Rotation paths and how fast each direction turns (degrees each step):
Each turn is a multiple of 5 degrees from 10 to 175, or 0.
Each row of a path follows its step; steps can be skipped.
Path 1:
step 0: [ 15  15  -1  -9  18  -5  17   6 -14  10 -10  -8 -10  15  19   7  -5 -10
 -12   5  11   2 -16  16  -2  24   2  -4   8  -7   2   5  10  13  17  -1
  -7 -11  25  19  15 -10  11   2  14 -12 -13 -28  17   2   6  19]
step 1: [-14   4 -11 -21  14   7  -5 -17  19  -6 -30 -24   7  -2  12 -17  -4   3
 -15  -8 -11  -2   2 -11 -12  10   4  -9  -2  -9   3 -10  -1  -2  20 -15
 -24   7 -15   1  -2 -11  12  -7  -5 -27 -25  -7   5  -1   2  11]
step 2: [ -6 -18  14  -5  -4   6   1  -5 -21 -17 -25 -22  -7   7   3 -15  10  -1
   6  -8   4   2  -8 -30  -6  -5  -1   2 -15  14  10   4  22 -34  18  -4
   0  -2   9 -11   3   5  22   4 -13   6   6 -13  12  14  -3   9]
step 3: [  2   0   8 -13 -11 -16   4  -7 -32  -9   3  12   0   0 -12  -8   6  -4
  -4 -13 -14   2 -18   0  21   7   4  -9 -21 -15  -4 -10  34  12  27  -4
   2   9 -21  -7 -14  -2  -7   0  -7  20  -9   1  -3  14   3   8]
step 4: [  2   1  12  -2  23 -24  17  -4  -3 -10  -5  22  -7  -2  -6  -8  15  13
  18   9   0   1 -14  -2   9  28   0 -20 -14   9  10  -2   1   6   8 -19
  -6 -10 -10  -3 -16  -2  -7  -7  12  -6  11  -3  30 -12  -2 -24]
step 5: [-24  13  19  15  29   2   8 -14  -3   6 -16  -5   6 -14  -6 -19  -2 -10
  -5   8  -7  -4 -15  -6  12  27  10 -11  -6  13   1  -4  -5   3  -6  -3
  15 -12  18  14  13   7 -23  -2 -23  -4 -18   6  -4   9   2 -11]
step 6: [-21   2   4  15  -7  -2  14   3  20   2 -25   2  -1 -12  10  20   0 -11
   1 -15  -8   7  -5 -15  -5   9  -1 -10 -18  -7 -18  -2  17 -12 -13 -28
  20 -10  -3  10   4 -13 -16  23  -8 -14  13   1  -1  -4  -3  23]
step 7: [-26   3  -7  -7  -6 -26  -5  26   4   2 -13  -3 -23  -1   3 -15   1 -12
   4  11  -7   5 -15  -3   7 -22 -34  10 -17   5  -4   9  20  -2 -15   8
   7  13 -12  -2   8   3 -17   3  -6  -6 -13 -12  11 -16   2  10]
step 8: [-17  -4  11   6  38  -5  17  20 -25  13   4  -1  -1   5  15  14   0   9
  -6  -1   8  -2 -23  14   1 -14 -23   8  -2  -1   6   5   2  15   6 -17
  12   3  -3 -15  -4 -17  12  10  13  -1 -13 -17  -8   0  14   5]
step 9: [ -7   6   1 -18  36   8  11   0  20   9  -5  -3  12   6  -1   3  -4  -3
 -23  -1  -1   3 -18   9  23   1  -7   0  -3 -20   7 -20   9   6  -3  -7
 -25   7  17  -3  13   2  17   9   4  -6  -3   3  29   5 -18   7]
step 10: [  2 -11   8 -12   2  -5  -9   9   9  -3 -15 -26  -2  12   7   6   7  16
  -7   3   4   4  12   1 -14  10   3  -6 -13   1  10  -7  14  -7  18 -14
  -5 -13  27  20  11  -7  -7   4   0  -3 -31 -25  18  22 -14   8]
step 11: [-15 -14   7  -8  -2  -5  -1  -6   6 -13   5  -6   3   7  13 -16  14  11
  -8 -14 -26  25  -6  -5  -3  19  -7  -5  -6  -7   6  -3  14 -28  31   7
 -12  13  -9   2   2  -5   8  -2 -20  -7  -8  -9 -11  -2  24  23]
Directions:
[ 4  1  0  1 -5  0 -1  2 -1 -7  4  7  2 -7  3 -6  0  2  1 -1 -8 -4  0 -6
  2  5  0 -7  1  1  5  2 -1  0  1 -4  3 -5  0 -2  0 -3 -3 -2 -8  5  3  2
  1  3 -1 -5] | 40
[ 3  3  1 10  3  6  0 -3 -4 -1 -3  6  3  1  3 -1 -3 -3 -1  6 -2 -2  1  3
 -1  2  1 -3  5 -3  2 -2  2  1 -6 -6 -7  4  2 -1 -1  3  2  2  2 -5 -6 -5
  1 -1 -2 -6] | 85
[ 1  0  3 -3  0 -7  0 -1 -5  0 -5 -4  4 -3  4 -3  0 -3 -2 -3  1 -9 -4 -2
 -2 -7  0  4  2 -3  6  7  2 -1 -6 -2 -3  3 -5 -6 -4  0  2  2  3  4  1  4
 -2  2 -5  1] | 65
[ 5  0  2 -1 -4  0  2 -8 -3 -2 -6  1  2  2 -5  2  2  0  2  2  2  0  1 -1
  5 -3 -1 -5  3  4  3  4 -3  1 10  3 -1 -2  0 -5 -2  3 -4  8 -2 -7 -4  6
  1 -3  2  3] | 35
[-1  4  0 -3  6 -1 -3 -2 -1  3  1 -1 -4  2  3 -3  3  4  6  6 -7  0 -4 -2
 -2  4  2  4  1 -1 -4  8 -7  2  4 -3 -7  3 -1 -3  4 -6 -1  3  2  3  0  2
 -3 -6  5 -2] | 100
Path 2:
step 0: [  0   0   3  19  -4  10  -2   8   1 -14  -5  19  11  17   6  15   9  11
 -15  16 -13   7  26   3  18 -17  -4  -1  22 -17 -21 -18  12   9 -19   8
  14   4  10   0  -2 -16   0 -13  -2  -4 -17   4  10   5  -7 -10]
step 1: [  1   2  -4  -1  15  10  13   5  19   0  12   7 -13 -15  -5   1  -9 -11
   7  -8 -15  -5 -10  13  -6  11 -14   5 -22  17  12   4  24   6   5   8
 -21  -6  12  10   2   5 -21 -32 -12   2  11  14   5 -22   3  12]
step 2: [  7   5   7  -7 -27  -8   9 -22  -3 -10 -19  -8   4  -1   8  -7   6  -6
  -9  -7   7  -2  11 -20 -18 -16   7   0 -22 -17  -1 -10 -12  -1   4   7
  26  12   3 -21  17   9   9  -3  -9   5  18   9   3   9  27   4]
step 3: [  0  -1  24   6  14   1  18  13 -21  17  17  -2  16   0   0   1  19  18
   6  18  10   4  -8  -7  26  -6  17   5  20  -1  -9  23  14  12   4  20
  -9   1  -2   0 -10  -2 -18  -5   3  11  -6  14   5   6   3  -1]
step 4: [-11   5  -9 -14   4  -4   4  15  -4   3  -3   2 -17  -8 -14  -2 -23 -18
  21 -10  -9  -8  22  -3 -25 -16 -21   2  -4 -17  16  -5   5   1  13  20
 -12   7 -18   0   1 -12  -2  16 -12  -5 -17  -6   3 -18  -5   2]
step 5: [ -9 -20   7   9  -5  -7  17 -18  -2  -5  11  -4   3   5   5  -6  30   0
   8  -3   2 -10  -4 -14  16   9 -13  -1 -20  28  -7 -16 -20  -9  -5   6
   5 -13 -16 -10  -3  14  33   5  -3  -1   3  -2 -14   7   7   7]
step 6: [-13  -1  21  -5   3  15 -14  17  -7   0  19   8   8  19   4 -10  -9   2
   2 -11  20  -6  -5  11 -11  10  23  -1  12  -8   4   4   2   6 -11   3
   2  20   8   7  -2  -4 -15  -3   2  -5 -20 -31   0  27  10  13]
step 7: [ -7   6  -2 -23   9   1   9 -12   5  30  -4  -5 -20  -7 -13  20   2 -30
  10  17 -11   6  -9  23 -11   4  -5 -30   0   9  -2   6   0  -3   9 -14
  15 -11  -5   7  -4   3   7  23   5   2  -2   7   7  -7  -9  -5]
step 8: [ 14 -36  -9  24  -5 -12 -21 -13 -13  -6   7   8  -5  -2  17  -1 -15  -8
 -11   3   5 -12  21 -15  13  -5   7   4  15   5  18 -16 -17 -12   3   2
   2   4  10   9   0  15  14   3  21   1   5  -1  -8   2   4  -4]
step 9: [ -7   9 -13   2   3  10  -7  17  14  -2  -2  29   1   6 -11  -9  24  -3
 -17 -14 -28  -5 -15  11   5   6  25  -8   1  -8 -15   2  14   0  -6  -8
 -10   5 -16  16 -15 -12  -9 -11   1  13   7  -2  -7  18 -14   2]
step 10: [ 17  10   8 -13  10 -25  -5   6  37  -8 -11  -9 -10  -6  13   0 -12 -25
  -7   3   3  22   4   5  -1  24 -14   3   5  -4  22  10  -1  -5  -2  -1
   5  -8   9   3   6   5   5   6 -14   8   1   0  17  -9  23 -10]
step 11: [  7   7 -13  18 -24  -5   0   2 -26 -22   5 -22   0  -7   7   4  18   8
   8  -2  -3   9   9  10  17 -22  -6  -5   5  -2 -15 -19   0  -2 -10  -4
   8   6  18   7   2  19 -11   5  11   4  17  21   2  18  -8   7]
Directions:
[  7  -3  -4   1  -2   5   4   7  -2   2   4  -2  -1   2   4   5  -4   0
   6   2  -4  -1   2   2   4  -4 -10  -4   5  -1   0  -3   0   0   5  -2
   0   3   1   1   2   1   4   0   3   0  -3   3   5  -5  -6   1] | 100
[-1 -3 -1  0  6  3 -3  3 -3  4 -7  5 -1  0  0 -2 -5 -3  1  2 -6 -1  2 -9
  3 -4 -1 10  2  0 -3  1  3 -4 -4  2 -3 -2 -3 -1 -5 -2  5  4  1  4  0  1
 -4 -1 -3 -5] | 80
[ 3 -1  1 -4 -1  2 -4 -3 -1 -2  5  5 -1 -3  1 -4  2  5  1 -1 -5 -3  5 -1
 -3 -7  1 -7 -3 -3 -2  4  2  0 -7 -9  0 -4 -2 -1  2 -2  1  7 -6  1 -1  3
  5  1  1  3] | 155
[ -1  -2   3   4   0   3   4  -1  -2  -1   1  -4   1  -5  -5   1   4  -7
   0  -2  -3   3  -4   7   7   0   5   4  -5  -1  -8  -1   0   2  -2  -6
   0   1 -10  -1   0   2  -1   2   2  -5  -1   6   1  -3  -3   1] | 170
[ 6  2  3  1  0  0  4 -2  5  9  1  2  4  0  3 -6 -1  6 -3 -3 -1  5  2  3
  1 -7  2  1  1  0 -4 -7 -4 -6  1  1 -2 -2  2  4  0  3 -4  2  0 -1 -7  0
 -8  2  0  5] | 125
[ -1   0   1   4  -3   3   1  -2   6   2   3   0  -2   4  -9  -6  -1  -3
   8  -1  -2   3  -4   2   2  -2   2  -2   0  -5   5   1   2   0   3  -3
  -6   0   5  -3  -4  -3  -1  -3  -2  -1  -4   1   0   3   2 -11] | 125
